In the rows, zero is written as 128.
The rows below fall into families. The same turns and mirrors carry the whole set onto itself and the rows of a family onto each other. For each named row, which other rows are in its family? Write them in the order they are listed.
These 32 rows form 4 families of 8 rows each.
k256: [136 148 135 127 135  83 120 113]
k818: [115 129 166 112 133 134  83 128]
k246: [119 141 108 143 108 137  99  93]
k701: [145 137 164 109 124 131 136 164]
k273: [133 143 142 130 143  84 122 113]
k437: [148 135 139 135 140  86 113 121]
k958: [119 127 145 137  91 172 118 147]
k323: [107 139 141 128  86 169 126 138]
k192: [134 131 172 119 119 117 139 166]
k514: [143 137 138 130  80 103  90 143]
k636: [111 137 129 140 137 146 157 116]
k287: [140 142 147 129 139  84 129 128]
k716: [115 140 111 140 118 119  99  91]
k157: [144 136 150 122  88 109  81 143]
k403: [111 141 111 141 104 131  94  95]
k155: [106 132 157 113 146 141  95 125]
k115: [139 145 113 151  93 120 155 132]
k999: [121 130 139 132  83 171 120 144]
k891: [146 141 122 149  80 113 145 133]
k213: [110 136 140 131 147 152 149 118]
k942: [115 137 166 119 137 144  89 112]
k112: [138 134 113 143  90 112 150 148]
k932: [115 131 134 136  85 173 109 133]
k491: [138 128 145 121  88 111  79 140]
k702: [108 128 165 111 139 145  96 123]
k703: [138 131 168 123 109 136 139 169]
k243: [142 132 168 123 122 124 145 164]
k878: [116 145 135 142 138 144 159 118]
k710: [144 143 115 152  86 111 144 135]
k548: [135 140 144 133  87 115  79 151]
k46: [117 130 138 130 139 139 158 108]
k754: [110 135 114 154 101 123 103  96]

The rest of the family of k287: k818, k514, k716, k115, k213, k932, k703
The rest of the family of k636: k273, k157, k403, k999, k702, k243, k710
The rest of the family of k878: k256, k246, k958, k192, k155, k891, k491

The rows below fall into families. The same turns and mirrors carry the whole set onto itself and the rows of a family onto each other. For each named row, which other rows are in its family? Write them in the order they are listed.
These 15 rows form 3 families of 5 rows each.
k759: [ 96 143  95 129 104 141  92  64 143 123 139  93 170  73 169 158 125 102
 187 132 103 143 102 162 151 118 117 156]
k220: [105 146 106 128 148 198  87  96 144  94 164 105 140 127 154 126 120 116
 155  98 132 133 112 178 109 141  98 149]
k366: [ 94 115  93 156 127 116 109  75 115  78 125 161 134 153 105 129 126 124
 126 122 130 123  84 130 158  74 117 197]
k969: [ 90 132  75 133 124 113 112  61 127  84 138 168 171 107 134 131 149 124
 129 126 136 130  78 134 168  71 127 193]
k474: [135 127 129 138 127 172  86  90 130  60 169  82 151 153 152 155  93 115
 148 106 130 143 122 152 129 107 107 159]
k154: [106 119 131 157 150 145 107  83 129 124 187 131 146 137 112 134 114 143
 157 109 151 163 102 154 143 124 128 211]
k352: [109 154  93 111 138 125  73  42 130  98 103 125 166 147 184 139 104 104
 160 167 137 101 102 139 161  97 139 173]
k717: [ 98 129 102 140 108 151 103  73 137  99 140  82 148  98 126 167 122  93
 166 152  77 129 105 139 150 127 113 142]
k511: [121 157  92 118 121 155  82  92 121  54 163 105 184 132 166 153 106 134
 145  93 133 146 109 166 124 101 101 163]
k627: [ 92 116 103 143 135 147 104  84 154 104 150 149 138 160 133 117 135 149
 146  74 151 162 119 158 109 138 111 183]
k247: [ 92 109  89 157 162 141 114  65 162  84 129 176 139 150 144 100 163 130
 122 134 133 131  99 150 145  99 123 195]
k673: [ 97 124 108 123 115 177  94  65 170 105 119 104 127 115 172 136 133  66
 161 132 110 121 116 155 138 118 108 128]
k105: [104 126 116 152 149 129  90  50 132 104 104 118 138 156 158 129 109 107
 161 192 106 104 102 143 167 109 141 185]
k554: [ 85 134  81 116 150 147  97  48 164 108 107 149 137 150 142 132 146  86
 139 173 119 105 105 126 151 130 130 156]
k100: [106 134 120 132 139 119  98  64 142 118 169 142 179 141 159 134 119 152
 159 111 163 172 114 159 142 122 141 215]

The rest of the family of k474: k366, k154, k717, k105
The rest of the family of k247: k220, k627, k673, k554

The rows below fall into families. The same turns and mirrors carry the whole set onto itself and the rows of a family onto each other. For each named row, which other rows are in its family? Write them in the order they are listed.
These 36 rows form 6 families of 6 rows each.
k472: [134 145 115 138 147 147 126 114  68 133 158 149]
k803: [139 130 129 146 118 118 106 187 144 151 134 131]
k358: [130 124 148 170 148 116 121 168 123 167 128  99]
k825: [124 105 129 158  96 161 118 134 138 115 151 121]
k634: [128 103  87 156 158 143 126 159 138 172 129 128]
k279: [134 129 109 131 134 127 108  75 125 155 145 149]
k614: [112 120  89 164 171 129 117 138 135 164 153 113]
k544: [133 136 142 147  98 128  86 165 141 161 141 126]
k364: [157 134 136 104 107 155 112 142  94 162 154 145]
k151: [106 150 106 162 171 126 114 125 121 172 143 106]
k60: [145 109 132 159 109 139  99 143 151 125 139 100]
k252: [134 136 157 116 116 153 141 134  81 142 150 118]
k913: [143 129 106 139 137 138 130 122 109 149 149 189]
k587: [134 116 118 152 151 109  92 166 153 164 146 131]
k350: [110 136 103 161 173 146 142 140 128 167 135 105]
k706: [128 150 122 124 122 136 104 104 134 196 136 122]
k189: [119 129 134 170 126 144 104 163 107 113 155 103]
k533: [133 146 132 156 150 113 132  95  96 173 124 144]
k85: [133 143 108 154 151 144 143 125  86 133 142 168]
k826: [115 125 128 176 118 157 129 144 117 105 141 111]
k857: [147 117 157 145 113 149 135 129  78 126 142 115]
k55: [130  89 106 154 109 171 126 135 122 124 137 115]
k843: [110 162 139 144 132 116 126  97 115 173 129 134]
k483: [153  96 131 114 120 161 116 143 108 128 165 115]
k937: [150 127 101 131 167 131 121 118 142 188 135 116]
k555: [147 152 133 139 135 107 122  98 118 187 129 129]
k282: [122 116 103 141 161 147 132 146 151 185 145 112]
k139: [149 131 152 154 121 111 109 166 134 165 136 100]
k988: [123 151 110 136 122 120 118  91 144 172 124 134]
k863: [120 143 155 153 132 115 116 180 123 158 136 119]
k162: [155 123 126  99 111 164 138 133  97 144 149 126]
k643: [123 102 113 165 124 152 114 150 114 107 166 112]
k789: [132 124  92 147 149 141 127 106  90 133 162 160]
k324: [167 129 153 123 103 139 128 126  87 143 148 123]
k966: [134 114  88 156 130 141 125 109 112 144 129 175]
k763: [174 122 118 129 125 138 117 122  99 130 147 170]

The rest of the family of k279: k60, k587, k483, k937, k763
The rest of the family of k252: k350, k85, k826, k843, k863
The rest of the family of k55: k634, k544, k364, k706, k966
The rest of the family of k189: k472, k358, k151, k533, k857

The rows below fall into families. The same turns and mirrors carry the whole set onto itself and the rows of a family onto each other. For each named row, which other rows are in its family? Write them in the order they are listed.
These 20 rows form 5 families of 4 rows each.
k747: [148 134 115 134 104 145  81 157 153 154 128 109 103 172 126 132 127 107]
k854: [124 137  96 104 134 136  96  86 140 123 102 101 120 129 176 125 101 111]
k5: [149 128 132 134 124 160  83 157 137 142 115 124  93 159  98 130 127  97]
k791: [171 124 106 122 115 145  94 165 157 130 118 118 118 183 120 136 148 111]
k909: [117 130  96 114 140 150  80  88 147 120 117 111 118 142 167 135 110 107]
k2: [117 127 126 116 121  71 135 147 120 132  88 133 118 164 121 119 150 126]
k666: [158 180 148 108 137 120 145 106 132 115  92 149 100 115 136 158 122 137]
k234: [131 117 126 108 122  82 150 150 134 108 100 132 126 167 124 129 164 122]
k635: [153 170 150 104 134 150 144 108 139 116  87 158 110 103 132 130 114 111]
k929: [112 137 139 110 130  77 146 135 140 137  88 148 114 160 118 122 159 131]
k318: [116 129 141 115 126  95 151 135 131 125  76 149 148 171 123 131 147 124]
k961: [122 128 103 105 127 149 101  85 152 112 100 108 113 121 153 111  96  93]
k660: [126 126  93  99 146 128 102 104 153 116 113  98 116 133 183 137 131  91]
k972: [142 117  96 101 144 139  86  87 152 136  99 122 116 143 168 121 111  87]
k420: [169 186 136  99 135 136 149 117 159 119 102 135 121 118 140 161 141 128]
k729: [148 136 118 133 110 148  86 159 161 141 129 129 103 178 106 132 142 118]
k96: [159 116 118 136 109 145  92 150 164 125 115 112  82 178 122 143 121 100]
k940: [154 178 148 106 141 146 138 104 149 114 106 158  98 111 145 149 126 132]
k963: [158 171 157 106 112 124 158 100 145 113 115 148 116 114 129 150 120 118]
k387: [103 125 136 111 126  90 138 125 127 123  81 126 127 153  92 114 140 124]

The rest of the family of k961: k791, k234, k635
The rest of the family of k972: k318, k96, k963
The rest of the family of k660: k5, k420, k387

The rows below fall into families. The same turns and mirrors carry the whole set onto itself and the rows of a family onto each other. For each named row, which other rows are in its family? Write them in the order they are listed.
These 33 rows form 11 families of 3 rows each.
k837: [121  98 113  93 131 149 147 133 147  87  97]
k677: [164 108 146  97 141 117 145 128 143  97  90]
k751: [117 100  99 114 140 145 123 146 158  52 146]
k40: [163 129 140 109 139 155 162 152 164  83 123]
k414: [113 127  91 117 136 129 103 161 155  71 101]
k641: [156 133  87 148 141  97 106 107 150  94 153]
k373: [136 127 109 170 128 127 111 105 126  77 141]
k669: [116 130 121 149 124 151 117 144 132  67 100]
k880: [ 97 119 105 141 140 108 123 160 138  66 116]
k907: [165  94 120 119 145  92 124  92 136  94 135]
k137: [149 147 144 139 139 113 161 158 143  99 102]
k119: [161 105 119 156 130  83 122 115 151  78 156]
k499: [159 122 124 142 133  76 106 123 149  79 157]
k107: [146 131 112 164 144  84 135 117 135  93 153]
k748: [162 149 143 159 125 142 141 122 133  95 110]
k500: [116 121  87 101 118 122 111 148 148  91  94]
k582: [129 129  88 143 153 119 115 121 185  69 153]
k9: [169 153 121 140 152 125 147 123 189  96 136]
k817: [149 122  79 127 122  94 110 101 143 107 141]
k564: [171 145 117 109 118 115 143 130 151 125  99]
k711: [170 117 114 135 143 125 141 107 156  84 175]
k260: [171 142 157 121 129 100 134 158 157  90 112]
k84: [115  96 117 129 125 111 115 164 155  54 112]
k75: [128 141 111 122 148 144 134 156 191  72 109]
k385: [138 127  83 119 121 119 125  98 141  73 164]
k645: [177 158 130 125 136 125 143 144 158 111 100]
k745: [173 126 156 133 124 111 153 154 160  90 105]
k315: [120 116 124 117 129 101 100 167 153  57 117]
k704: [122  83 112  99 142 112 111 128 139  69 105]
k820: [118 133 101  92 116 150 137 146 148  64 113]
k161: [129  89  90 117 135 122 129  93 140  87 144]
k248: [168 114 127 111 133 131 164 100 146 115 122]
k90: [174 153 124 108 118 135 162 115 149  98 132]

The rest of the family of k837: k161, k248
The rest of the family of k500: k817, k564
The rest of the family of k751: k40, k711
The rest of the family of k137: k880, k107
The rest of the family of k907: k677, k704
The rest of the family of k90: k385, k820
The rest of the family of k75: k582, k9
The rest of the family of k315: k499, k260

The rows below fall into families. The same turns and mirrors carry the whole set onto itself and the rows of a family onto each other. For each named row, which other rows are in its family? Write them in the order they are listed.
These 32 rows form 4 families of 8 rows each.
k429: [ 97 120 136 119 119 172 142 116]
k380: [148 102 106 118 156 108  98 133]
k11: [150 141 144 126 128 116 143 144]
k899: [109 120 130 162 146 148 104 150]
k376: [ 94 137 128 131 114 163 143 131]
k525: [131 152 145 109 133 121 147 146]
k967: [129 135  89  97 143 162 122 145]
k335: [ 91  87 102 116 145 137 107 110]
k28: [126 135  83 116 147 157 129 147]
k785: [134 136  89  99 135 151 119 158]
k625: [123 111 119  80 105 122 119 109]
k175: [113 116 120  79 109 118 133 115]
k797: [118 122 129 156 162 149 122 156]
k532: [108  97 158 137 132 120 122 106]
k411: [120 105 153 140 115 118 127 103]
k879: [111  80 103 127 134 149  93 119]
k653: [148  95 120 105 153 108  98 133]
k786: [ 93 130 142 118 111 163 143 132]
k231: [ 92  91 104 111 140 155  98 120]
k772: [129 116 127 158 159 153 107 149]
k984: [ 97  79 108 121 139 156 107 120]
k419: [150 111 128 117 161 111  92 128]
k679: [119 126 108  78 116 125 113 109]
k314: [133 113 118  74 121 123 136 114]
k476: [150 145 145 121 122 134 134 155]
k697: [145 112 112 118 148  99  99 149]
k584: [123 106 139 159 151 145 128 156]
k784: [145 153 140 115 128 114 133 144]
k392: [117  98 165 120 119 114 111 117]
k903: [113  97 158 140 124 109 118 120]
k72: [122 127  94  96 153 153 114 161]
k355: [ 93 121 120 120 106 160 148 137]

The rest of the family of k786: k380, k967, k625, k797, k984, k784, k903
The rest of the family of k653: k11, k376, k785, k175, k532, k231, k772
The rest of the family of k72: k899, k335, k411, k419, k314, k476, k355

